128 stands for zero in the data rows.
Some points, one per row:
[122 146 135 155 119 153 140 158 122  98  61 123 113 131  61 140 193 182
 122  98 133 133 141 110]
[132  61 135 214 157 122  97 120  62 124 139 233 124  96 195 132 206 160
  62 178 133  63  98 110]
[ 97 110 143  98 108 131 112 120  62 141  61 161  64 139 139 242 112  63
 160 222 142 112 193 110]
[154 131 100 155 151  96  63  95  97 161 153 112 124 122 146 111 123 147
 131 112 124 141 148 110]
[192  61  65 167 194  62 112 120 147 202 165 173 179  96 171 154 148 154
 160 132 133 123  64 110]
[187 110 114 124 163 122 140 120 182 233 191 133  99 122 153 122  98 112
 166 123 124 148  64  96]
[111 110 180 133 119 171  63 194 154  64 131  63 179 131  61 111  63 112
  62  63 168 197 155 159]
[122 131 157  64 119 166 167 175  62  64  61 112 133 182 139 132  63 112
 166  63 113 155 148 227]
[ 97 146 100 133 108 147 112 138 122 148 131  63 149 160 159 132 141 123
 122 140 124 155 148  61]
[132 139 125 113 108 205 148 175  97 124 121  63 133 196  61 140  63 123
 166 112 113 148 124 165]
[154 131 114 124 151 153 178 120 140 141 131 112 142 139 131  62 112 132
 131 112  64  98 124 131]
[122 139  65 148 144  96 154 109 111 155 159 148 113 111 171 111 148 112
 111 123 156 148  98 121]
[147 131 114  98 144 131 132 120 140 155 181 123 207 111 110  62 112  97
 140 148 133 112 113  96]
[166 110 169  64 119 166 178 190 111  64 139  98 156 166  96 122 112 132
 160 112 124 193 133 251]
[111 153 135 141 119 139 172 152 111 133 139 161 124 147 139 122 141 123
 154 161  64 148 133  96]
[ 97  96 150 124  94 122 123 129 122 113 110 155 133 171 110 172 155 246
 122  63 189 133 133 110]
[132 110 100  98 151 131 132 170 140 113 131 155 149 166 131  97 141  97
 131 132  99 112  64 171]
[140 131 100 113 151 139 112 109 132 133 146 141 113 122  96 111 123 132
 147 155 113 112  98 131]
[172 110 100 133 119 122 123 145 111 148 131  98 133 111 139 111  63 112
 140 140 142 112 133 110]
[111  96 157 113 108 147 154 152 111 133  61  98 124 160  61  97  98 147
 196 123  99 133 184 204]
[140 121 114 133 129 139 148 109 154 148  96 112 124 122 139 166 123  63
 122 155 133 148 124 121]
[ 97 121 150 184 137 147  63 120 122 141  61 183 113  96 110 122 167 147
  62 132  99  98 133 110]
[232 110  65 155 233 147 123 152 132 148 212 202 124 139 131  97  98 140
 140 140  64 112  98 121]
[154 171 114 155 129  96 112  60  97 113 131 141 113 131 121 132 148 160
 131 140 156 123 148  96]
[122 195 150 141 129 111 123 145 140  98 131 112 133 122 110 122  98 132
 140 155 124 167 113 146]
[132 131 100 148 174 131 197 109 140 193 139  63  64 111 171 166 112  63
 160 155 124 112 113 131]
[122 121 143  64 119 196 132 222 111 113  96  98 124 171 110 111  98 132
 154  98 113 161 148 208]
[132 139 125 124 119 131 132 129 132 113  96 133  99  96 146 147 202 123
 131 148 113 123 155 131]
[140 110 135 113 137  62  97  60 228 188 121 141 162  96 186 140  98 132
  62 112 254 123 133  96]
[172 139  65 141 194  96  97  95 111 173 165 133 149 111 110 132  63 140
 154 140 113 123  64 146]
[166 153  65  98 137 160 140 120 132 124 139 133 113 122 139 140 123 123
 122 155  64 148  98 131]
[111  61 157  98 119 220  97 199  97  98 139 123 156 213 110  97  63  97
 154 132 113 123 113 195]
[132 139 125 188 144 122 140 109  62 133  96 188 113  62 176  62 132 132
  62 172 149 112 113  96]
[111  61 157  98 108 147 132 164 111 113  61 123  64 153 121 209 173 112
 147 197  99 141 193 110]
[160  96 135 184 144 131 123 158 111 124 159 188 113 122  96  97 167 166
 111 132  64  98  98 186]
[122 146 114  98 157 147 183 138  97  98 153  98  99 139 121  97 141 187
 154 140  99 141 124 176]
[111  96 180 141 119 191 132 152 122  98 139 112 149 204  61 122 132 166
 140 123  64 123 148 200]
[140 121 135  64 144 153 154 170 122 148 139 123 156 166 121  97 112 123
 172 123  99 161 113 159]
[111 110 143  98 151 111 140 129 147 167 121 112 133 131 121 132  63  97
  62 123  64 178 133 121]
[147 165 114 113 163 122 172 138 132 124 139 141  64 131 131 111 141  97
  62 161 113  98  98  96]
[122 110 143 178  94 122 167  60  62  98 110 167  99  96 153 166 148  97
 140 192 133  98 124 146]
[177  96  65 113 189 111 201 109  62 148 165 141 124 131 139 111 112  63
 131 140  99 141  98 121]
[132 131 114 113  94 131 140 109 140 173 139  98 142 122 121 147  98 140
 147 112 113 123  98  61]
[122 153 114 113 129 139 167 152 154 148 153  98 162 122 121  62 112 112
 154  98  64 133 113 121]
[140 131 114 155 129 111 132 129 122 148 159 178 124  96 121 132 188 132
  62 155 124  63  98 110]
[111 110 135 141 119  96 123  95 111 133 131 133  64 111 200 140 161 123
 131 206 124 112 148  61]
Then 40 other points, each followed by its number:
[140 186 114 113 108  96 161 120 122 113 110 112 133 122 121 122 112 123
 122 140 113 133 155 110] 0
[187  96 135 113 169 131 197 145 140 193 131  98 156 131 131 160 112 112
 111  98 124 141 133 110] 1
[ 97 139 135 124 129 131  97 152 147  98 110  63 113 122 131 147 155  97
 131  98 168 123 133 131] 2
[122 165 114 124 119 122 140 109 122  98  96  63 124 122 146 122  98 112
 140 112  99 133 155 110] 3
[ 97 181 143 124 108 122 112 145  62 113  96 123 124 147 139 122 193 147
 147 132 133 123 141 110] 4
[ 62 146 125 155  60 111  97 120 122 113  61 112 113  96 146 201 161 123
 122 161 194 123 202  96] 5
[122 110 114  98 137 166 192 164 147 167 131 123 113 160  61 132  98 140
 122 123  64 206  98 165] 6
[140 110 157 133 169  96 148 109 122 155 110 112 133 122 110 132 148 123
  97  98 149 133  98  96] 7
[ 62  61 150 184  94 111 140 109 111  64 110 167 124 122 139  62 132 132
  62 132 168  63 141  96] 8
[111  96 114 133 108 111  63 138  97  64 131 123 174 131 146 235 141 221
 154 112 179 123 210 131] 9
[111 131 135 155 108 131 123  60 166 113 121 133 142 122 165 154 155 177
 140 140 184 141 148  96] 10
[ 62 146 114 113  94 122  63 109 111 133 121 141  99 111 110 154 132 172
 111 123 162 123 148 121] 11
[111 121 125  98 108 139 132 175 172 124 131  98  64 160  96  62  98 147
 111 112 156 178 162 165] 12
[154 153 143 148  94 166  97 145 111  64 153 123 162 139 110 111 123 140
  97 132 149  98  64 121] 13
[ 97 146 114 141 119 122  63 164 122 141 131 112 168 131 121 132 112 112
  97  63 211 141 124 139] 14
[122 153 150 141 129 122 140 145  62 133 110 112 113 111 121  97  98 172
 131 161  64 133 141 176] 15
[122 139 157  98 108 122 140 138 166  64 110 112 124 122 121 111  98 112
  97  63 142 148 173  96] 16
[177 139 135  98 169 111 148 120 122 133 165 148 133  96 121 122 123 132
 147 132  64 133 133 153] 17
[ 62 110 143  64  94 171  97 158 177  98  61  63 124 182 146 111  63  63
 122  63 162 210 218 176] 18
[140 171 100 141  94 139  63 120 111 133 121 167 156 147  96  62 112  63
 122  63  64  98 124  96] 19
[ 62 146 114 141 129 153 112 145  97 124  96 133 124 166  96  62  98 123
 111 112 156 112 113 159] 20
[132  96 125 178 169 111  63 120 111  98 131 183 162 111 186 154 141 249
  62  98 207 123 113 139] 21
[ 62 121 143 124 119 111 132 109 132 113 139  98  64  96 110 187 112 123
 140 188 133 141 141 110] 22
[ 97  96 150 113  94 160 148  95 205  98  96  98 162 111 110 140  98 112
  97  98 162 197 173 110] 23
[ 62 146 135  64  60 166 178 158 172 133 110 112 113 160  96 122 123 123
 154 112  64 161 124 200] 24
[ 62 159 100 124 151 166  97 120  97 124 110 112 124 131 146 111 132  97
 140  98 162 161 148 146] 25
[ 97 153 135 113 137 131  63 120 111  98 110 141 113 139 146 140 148 132
 131 148 133 123 141 146] 26
[160  61 135 222 163  96  97 120  97 124 186 233 149  96 159  62 197 132
 111 172 124  63 113 121] 27
[122 121 135 133  60 187  97 199 160 113 131 123 156 160 110 111  98  97
 111  63 124 148 113 176] 28
[132 121 114 113 137 139 132 138 147 124 110 123 113 111 121 177 112  97
 147 167 113 123 124  61] 29
[111 131 157 113 119 182 161 145 154 141 146 112 149 160  61 111  98 132
 154 112 113 141 113 216] 30
[ 97 139 125 141 119 122  63 120 166  64 121 112 133  96 121  97 123  97
 111  98 142 173 133 146] 31
[122 186 100 133 129 111 140 129 111  98 139 133 133 122 131 111 141 154
 140 112 133  98 148 165] 32
[ 97  61 100  98  94  62 148  60 154 141 121 141  99  96 131 177  63  97
 131 123 149  98 148  61] 33
[ 97 146 143 124 108 122 112 129 166 124 110  98 124 122 146 166 161 140
 140 123 194 148 162  96] 34
[111 153 190  64 108 111 178 129 122 167 139  63  99  96 121 140 112  63
 154 112 113 193 148 121] 35
[154 159 114 124 108  96 148 145 154  98 131  98 142 122  61 140 123 147
 140 148 113 133 141 176] 36
[111 131 114 124  94 111 112 109  97 113 110 161 124 111 153  97 123 201
 147 123 189 112 167 121] 37
[ 97 146 150 124 144 139 123 170 122  64 110 112 124 160 110  62 132 132
 122 112 149 167  98 153] 38
[147 165 125 141 157 147  97 164 177 148  96 112 203 111 110 132  63  97
 122  63 149 133  64 146] 39
Which two of these numbered points are nearest to each point below, looking only along the 4 directions in which the first points spread most? Their numbers follow each, nearest first.
[ 97 131  65 141 137 122 132 109 147 141 131 112  64  62 146 160 155 123
 160 161 124 123 148 110] > 29 22
[177 110 135 188 179 111  97 120  62 155 165 178 133 122 131  97 193 132
  62 206 142 112  98 110] > 27 8
[132 195 157 133 108 111 140 109 122 113 121 112 142 139 131 111  98 112
 160 112 113 133  98 153] > 36 0
[111  96 125  98 119 153  97 145 213 133 131 112 174 147 131 111  63  97
  62  98 162 183 148  61] > 14 23
[177 110 114 178 189  62 112  60  62 167 238 206 133  96 121  62 178  97
 122 161  64  98  64 121] > 27 17
[111 121 100 173 174  62 123  95  97 124 121 183  64  96 159 122 183 182
 140  98 156  98 113  61] > 8 10
[111 153 169 155  60 139 123 129  97 113  61 133 124 111 131 187 155 154
 160 155 184 148 133  61] > 5 11
[132  96 150 210 137  62  97  60  97  98 146 233 113  62 245 132 173 166
  62 148 124  63  98  61] > 27 8
[ 97  61 157 113 108 200 148 219 111  64 110  63 142 220  96  97  63  63
 205 123  64 167 148 200] > 24 30
[154 139 100  98 169 111 161 120  97 161 159 123 149 131 131  97 123  97
 160 155  64  98  98 165] > 17 1
[ 62 159 100 133 129 153  97 109 111 124  96 123 113 111 146 132 178  97
 147 148 142 133 155 146] > 26 4
[172 159  65 124 129  96 148 120 154 155 146  63 142 139 146 147  63  97
 147 123  99 193  64  96] > 1 35
[147 159 125 141 144 131 112  95 177  98 131 133 156  96 139 140 112 123
 111 132 133 141  98 110] > 7 19
[147 181 150 113 108 131 148 109 132 141  96 133  99 111 121 122 112  63
 111  98 156 161 133  96] > 3 0
[122 139 135 113  94 160  97 145 140  64  61 112 149 139 121 221 173 192
 182 123 184 148  98 131] > 9 2
[ 97 131 169 124  94 153  97 152 111  98 121 112 124 160  96  62 132 147
 131  63 142  63 124 171] > 38 20
[147 146 125  98 184 171 132 164 132  64 146 112 156 177 110 122 112 140
 154  63  99 112 141 176] > 30 6
[ 97  96 150  98 119 111 132 120 177 124 110  98 162 122 139 122  98 112
 122  63 198 123  98  96] > 14 23
[111 159 150 124 129 147 183 145 140 113 139 133 124 131  96 122 141 112
 147 161  99  98 141 131] > 15 32
[111 139 100 133 119 111  63  60 132 124 153 161 133  96 146  97 155 166
 111 123 174  63 155  61] > 10 37
[132 110 125 148 137  62 123 120 147 161 131 155 142 122 121 140  63 160
 140 123 156 123 124 139] > 7 19
[ 97  96 175 124  60 177 140 152 122  98 110 133 133 160 146 111 141 123
 154 132 124 148 148 200] > 38 20
[147  96 100 133 137 139 132 120  97  98 121 141 142 153 131 122 141 182
 111 148 113  63 124 146] > 32 15
[ 97 176 114 124 137  96 140 175 147  98 110  98 142 122  96 111  98 154
 111 112 113 133 113 131] > 36 20
[147 146  65 133 179 122 132 109 132 173 153 155 113 139 110 122 132 112
 154 132  64 112 148 121] > 17 1
[122 131 169  98 137 122 148 152 132 133 110 112 142 122 131 140  98 140
 111  63 142 167 167  96] > 16 2
[160 121 143 155 108 177  97 185 132 124 121  63 142 177 110  97  98 112
 166 112  99 133 141 165] > 30 12
[111 121 114 124 108  96 112 138 147 133 110 133 179  96 159 122  98 112
  97  63 184 112 155 110] > 14 31
[122 139 125 148 108  96 148  95 122 124 159  63 124 122 146 201 167 123
 154 155  99 123 148 131] > 29 22
[ 97 146 114 141  94 122 132 109 122 124 121 112 124 131 131 132 161 160
 122 140 142 133 141 110] > 26 37
[ 62 110 135  98  60 131 123 138 140 113  61 112  99 122  96 172 167 147
 111 140 162 112 155 121] > 9 11
[111 165 143 162 108 131 112  95 111 113 131 155 133 122 153 111 141 192
 111 140 189 112 124  96] > 37 8
[ 62 146 135 124 137 111 112  95 172 124  61 112  64 131 131 172  98 147
 122  98 149  98 148 121] > 34 2
[132 131 114 113 169 122 112 129 154  98 153 161 149 153 139 147 141 140
 122 123 133 112  98 121] > 19 32
[122 139 135  98 119 122 123 138  62 148 121 133 142 139 131 122 148  63
 154 112  64 155 113 121] > 15 0
[ 97 139 143 133  60 171  63 152  97  98 110 141 113 139 121 147 112 147
 140  98 124 112 167 110] > 9 26
[154  61 163 188 179 166  97 109  62  98 181 218 156 122 139 111 141 140
  97 132  64  98  64 146] > 27 13
[ 97 121 135 124 129 147  97 164  62 113 131 133  99 147  96 111 123 166
 166  98  99 141 113 171] > 15 38
[177  61 163  64 119 191 161 243 111 133 139  63 149 209  61 122 112 154
 131 140  99 178 124 244] > 30 24
[140 131 100 113  94 166 132 194 154 161 131  98 156 131 110 122 132 123
 166  98  64 123 124 159] > 6 30
[177 159 114 133 144 147  63 138 122  98 181 123 142 153 131  62 123 140
  62 148 124 112  64 139] > 19 13
[147 110 150 113 129 122 140 129 172 155 121 112 142  96 139 140  98  63
  62 112 174 155 198  96] > 34 2
[154  96 143 214 157 111 112 120  62 155 139 197 149  96 171  62 155 112
  97 140 124 133  98 146] > 27 32
